One turn moves every row onto another: examples first, then more rows asked
z_88: [-18  15  28  11   6  -3  -3  15   4  15   2  28  38  24  24 -36  21]
z_967: [-41  16  17   5  18   1  -9  15  -3  -4   4  33  37  13   5 -27  16]
z_205: [ -8   5  19  11  -5 -18 -18   4  17   7  19   7  31  19   5   1  19]
z_191: [-42  -2  27  -5  15   5  -4  17   5   7  17  17  45  25  26 -36   7]
z_455: [-34  -7  35 -13   0 -10  -1  14  10   9  -1  -1  15  15  -6 -21  25]
z_535: [-12  -1   0 -17   9  11  -2  32   7  11   5  14  21  35   9 -16 -12]
z_345: [-30  -1  18   1  26  14  19  30 -12  -3  10   6  45  30   3 -17  19]
z_324: [ -5  12  22  11   2  -1 -18   1   0  -5  18   0  33  30   9   4  27]
z_714: [ -8  -3  15  -2  13   4  12  38  -9 -10  20  14  44  23   4 -21   0]
z_174: [-19   2  16  -9  24   3  20  26 -11  -2   8   3  51  29  14  -6  11]
z_617: [-38  13  26  -3  19  -3  -8   5   1  22  11  24  28  15  21 -29  24]
z_741: [  5   8   9  14   5  -2 -13  11  -4   8  17  12  25  33   3   7  19]
z_618: [-33  -3  31  -6   3  -6  -7  11  13  18   6 -12  14  23  -8   2  23]
z_305: [-33  -3  22 -13  -1   2   6   2  21   5   2  17  12  25  -9 -24  18]
z_470: [-34   7  23  -4  21   7 -12  25  -2  30  17  17  37  21  23 -29  27]
z_344: [ -2  17  11  15   5  -6 -19  12   2  19  11   5  37  28   2   5  23]
z_108: [ -4  15  25   7   7   1 -14  14   5  -2  12  14  19  20 -18   2  29]
z_391: [-12  -4  12  -8  -4  23 -23  11  -1   8  12  22  19  23  -1 -23   3]
z_232: [ 4 -8 16 -7  1  7 -8 26 18  9 20  6 21 42  5 -9 -3]
z_450: [-16   1  17   5  24  -4   8  27 -11  -2  16   1  56  38  14  -9  20]
z_545: [ -4  12  27  25  -5   1 -16  25  -7   6  13   3  37  27   4  -5  26]
z_203: [-10   1   9  -7   3  16 -23  14   8   2  -4  19  28  32   2  -8 -10]
z_393: [-23  -5  13  -1  11   4  17  27  -9 -20   4   0  42  33   3 -13  10]
z_830: [-28   4  26  -6  20  23   6  33  -8 -12  14  13  26  43  -7 -15   6]
z_569: [-28  -9  33  -8  10 -22   4  22   1  10   3 -16  35  26  -3  -2  24]
z_126: [ -3  -9   4 -11   5  -1  -1  38   6  23   4  16  17  37   6 -17   2]
z_294: [-35  -7  35  -8   3 -21   6  13  -3  22   3  -3  18  22   0  -5  21]
z_117: [  0  12  16   7  14 -11 -24  14  -1  18  24  11  34  38  20  -8  25]
z_311: [ -8  16  10   8   9  -8 -17  15   6  14  23   0  30  34  14  12  25]
z_380: [-24  10  15   0  24   7  16  37 -18   1  10   3  48  31   0 -12   9]
z_912: [-43   4  37  -9  11   5  -8   3  23   8  -1   8  18  34  -4 -12  20]
z_800: [-30  17  20  -2  20   9  -8  15   8   5  19  23  33  26  26 -37  26]
z_761: [-12 -11  13 -23   6 -12  -3  40   5  17   3   1  19  33   4 -17  -3]
z_289: [-35   0  17  -8   4  13   9  15  -9 -17  14   3  26  32  -9  -9  -1]
z_65: [ -3   1  12 -14   6   6  -4  31   2  24   2  10  20  45   4 -13 -11]
z_686: [-12  10  20  -8  -6  -2  -7  26   7  13  -1  14  17  37  20 -21 -14]
z_563: [-40  13  22   2  17   0  -7  15  -1  30   6  22  38  29  20 -32  17]
z_236: [-11  11  19  -3   5  16  -6   2   8  -8  18   4  35  20 -10   1  29]
z_522: [-38  15   4   9  11  12  -8  13   5  -5  24  27  30  28   6 -27  25]
z_403: [-27  12  22   6  10   5  14  46   4  -7  10  -8  41  34   0 -13  17]
z_70: [-27   6  24 -15  19 -11 -13  24   4  28  15  19  26  25  23 -36  16]
z_266: [ -7   1   7 -13  -3   7 -20  32   6   9  13  12   6  33   7 -23   0]
z_412: [-37  -1  44  -1   6 -14   2  15  10  11  26   2  21  19  -2 -19  28]
z_493: [-28  11  44 -16  -2  -3   2  22  16  13   2 -12  21  21   3 -12  11]
z_462: [-34  10  38  -9   9 -14   5  15   8  23   5  -7  18  26  -9  -5  23]

z_535 moves to z_345
z_967 moves to z_912
z_88 moves to z_493
Now find these:
z_205 moves to z_232
z_455 moves to z_324
z_117 moves to z_761
z_311 moves to z_126
z_462 moves to z_344
z_391 moves to z_289

